In the rows, 128 means zero.
One turn moves every row onto another: examples first, then more rows asked
rano: [145 130 102 131 123 115 137 146 111 152 136 149 105 112 169 115 132 110
 106 140 116 156 135 120 138 143 142 175 120 146 145 137 119 156]
ren: [149  99 118 134 142 114 118 123 123 129 110 115 107  92 140 148 126 119
  74 123 116 128 161  97 133 163 155 149  99 154 131 151 100 100]
lop: [135 131  91 149 137 128 125 124 130 144 149 153 117  99 159 127 146 114
 104 136 121 136 137 120 129 151 149 167 120 140 166 139 127 145]
Fopor: [151 117 112 139 139 112 115 150  98  93 134  91 100  93 146 130 138  97
 127 168  96 176 132 130 150 134 134 155 121 155 131 118 114 143]
Soki: [181 119 103  99 116 141 115 156 113 147 136  99 114  80 135 109 133 102
 138 124 125 140 142 112 136 113 157 154 107 143 140 110 126 117]
Genip: [177 116  94 100 125 141 113 139 113 145 138  95 110  93 135 103 133 119
 141 126 112 155 134 108 138 111 176 141 109 156 145 113 119 129]
Lovu: [127 114 111 144 180 128 124 155 108 128 136 112 118  98 145 129 142 107
 142 154 101 153 123 150 119 143 177 130 131 109 138 132 114 115]
nuri: [134 109  89 146 161 134 137 154 118 150 135 114 113 100 151 131 128 113
 140 156  84 154 128 145 114 133 174 128 121 133 129 106 101 124]
palu: [147 103 131 122 147 125 104 129 113 115 105 109 120  89 124 166 135 121
  87 146 114 126 151 123 126 155 144 142 117 155 129 160 100 105]
zak: [178 129  91 109 117 136 118 147 124 154 142 110 128  79 151 113 124 112
 138 129 121 145 137 111 139 110 148 138 108 143 134 112 126 119]
zag: [153 137 121 129 147 124 111 154 127  98 112 125  99 112 141 121 153 113
 151 146 121 148 162 121 102 170 176 152 134 152 157 101 121 134]
vabo: [160 108 138 103 135 125 102 151 105 112 143 129  96  88 126 138 132 128
  87 118 106 127 135 101 125 152 163 129 120 134 124 127  99  89]
bod: [170 123 103 124 133 131 110 142 109 154 145 103 106  85 151 110 125 103
 141 115 112 131 130  99 145 114 167 141 103 128 148 112 124 105]
zel: [145 115 128 128 159 115 112 139 114 105 122 123 114  91 137 146 118 123
  77 109 116 132 155  99 117 170 183 138 110 150 133 129 104 103]
vesu: [168 123 103 130 127 106 116 149 116  94 133  91 100  89 149 112 139 101
 126 149 108 176 152 126 149 136 118 149 102 150 126 126 123 128]
mim: [149 107 120 140 146 113 119 119 126 135 123 122 103 100 131 141 124 122
  81 125 113 126 151  96 140 168 149 152 100 151 124 146 102  92]
zepe: [164 135 118 117 140 126 114 152 133  90 116 122 100 113 147 116 155 126
 156 151 117 162 161 119 115 159 166 128 130 153 151 113 120 132]
Dov: [140 128  88 139 127 120 139 157 123 153 145 148 113  91 159 118 134 103
 100 133 127 149 141 113 124 148 142 182 114 140 148 123 119 139]
Rap: [128 112 105 152 171 134 126 163 122 136 129 109 124  96 147 131 122 108
 128 159  84 152 121 148 108 157 177 138 129 131 141 124  97 125]
Kepav: [129 122  93 142 170 122 131 153 132 138 118 117 126  95 155 131 145 120
 148 166 105 166 132 141 110 152 167 130 131 131 128 124 106 118]
zol: [147 111 139 118 136 130 107 129 115 134 131 125 116  84 134 163 140 121
  89 139  99 113 129 129 125 158 158 129 132 134 120 127 111  92]
Mago: [150 103 136 114 134 131 108 136 111 131 119 121 118  79 143 166 134 117
  79 134 105 113 139 131 118 149 161 127 129 133 124 134 108 100]
nufo: [163 128 124 123 147 129  98 136 132  98 107 112 109 117 135 122 142 115
 154 149 109 148 154 111 115 163 185 146 136 155 161 121  96 139]
Bemi: [157 109 105 133 136 114 118 151 112  84 132  83 101  87 132 123 148  91
 128 159 112 170 156 132 143 138 131 165 110 150 131 120 119 130]
Nemip: [156 137 112 131 151 128  99 140 123  94 119 124  94 120 130 123 154 122
 162 134 113 143 161 107 121 154 170 141 113 155 171 124 112 126]
Mubel: [140 140  91 139 136 121 138 154 131 152 144 151 124  92 172 113 128 122
 106 140 126 156 133 117 122 154 147 159 123 142 148 128 127 139]
zet: [162 105 113 136 130 116 108 141 110  92 150  99  91  95 142 116 145  97
 118 159 105 154 147 133 149 127 117 155 117 131 141 144 121 132]
las: [128 108  96 143 166 136 138 158 129 153 125 114 123  93 144 130 140 107
 140 161 107 146 136 149 104 147 171 143 130 124 131 115 110 115]
Mek: [148 129 103 136 127 132 136 145 129 153 140 157 125 108 163 127 119 102
 100 132 112 135 138 120 131 150 154 169 122 141 157 134 111 153]
tido: [159 101 138 104 136 124 101 154 103 109 129 118 101  80 137 144 127 125
  82 120 113 128 143  98 117 150 172 127 123 135 130 129  98  97]
vog: [166 107 120 125 122 121 116 153 108  84 132  90  92  93 145 123 144  90
 111 157  97 170 141 125 158 142 135 156 114 152 147 133 109 139]
lefi: [144 120 131 127 162 113 113 132 115 103 135 127 112  97 127 140 129 126
  83 111 113 137 146  99 129 177 183 139 113 148 129 127 108  97]
gipor: [147 109 134 119 148 126 107 125 111 116 114 114 116  95 112 161 143 123
  95 146 111 129 143 124 139 158 141 144 111 154 123 158 102  97]
Redov: [160 137 122 129 146 126 110 131 131 112 116 125 104 129 145 108 135 125
 148 146 114 147 159 123 111 160 177 147 137 163 157 112 124 151]
Gufa: [180 113  96 105 118 136 113 142 116 154 136  96 118  88 144 110 124  99
 128 113  98 143 136 116 144 116 169 149  96 140 140 119 107 119]

Bemi turns into Soki
Gufa turns into Mek
Mubel turns into Kepav
Where do these go?
ren turns into Mago
Lovu turns into Nemip
rano turns into nuri
lefi turns into gipor

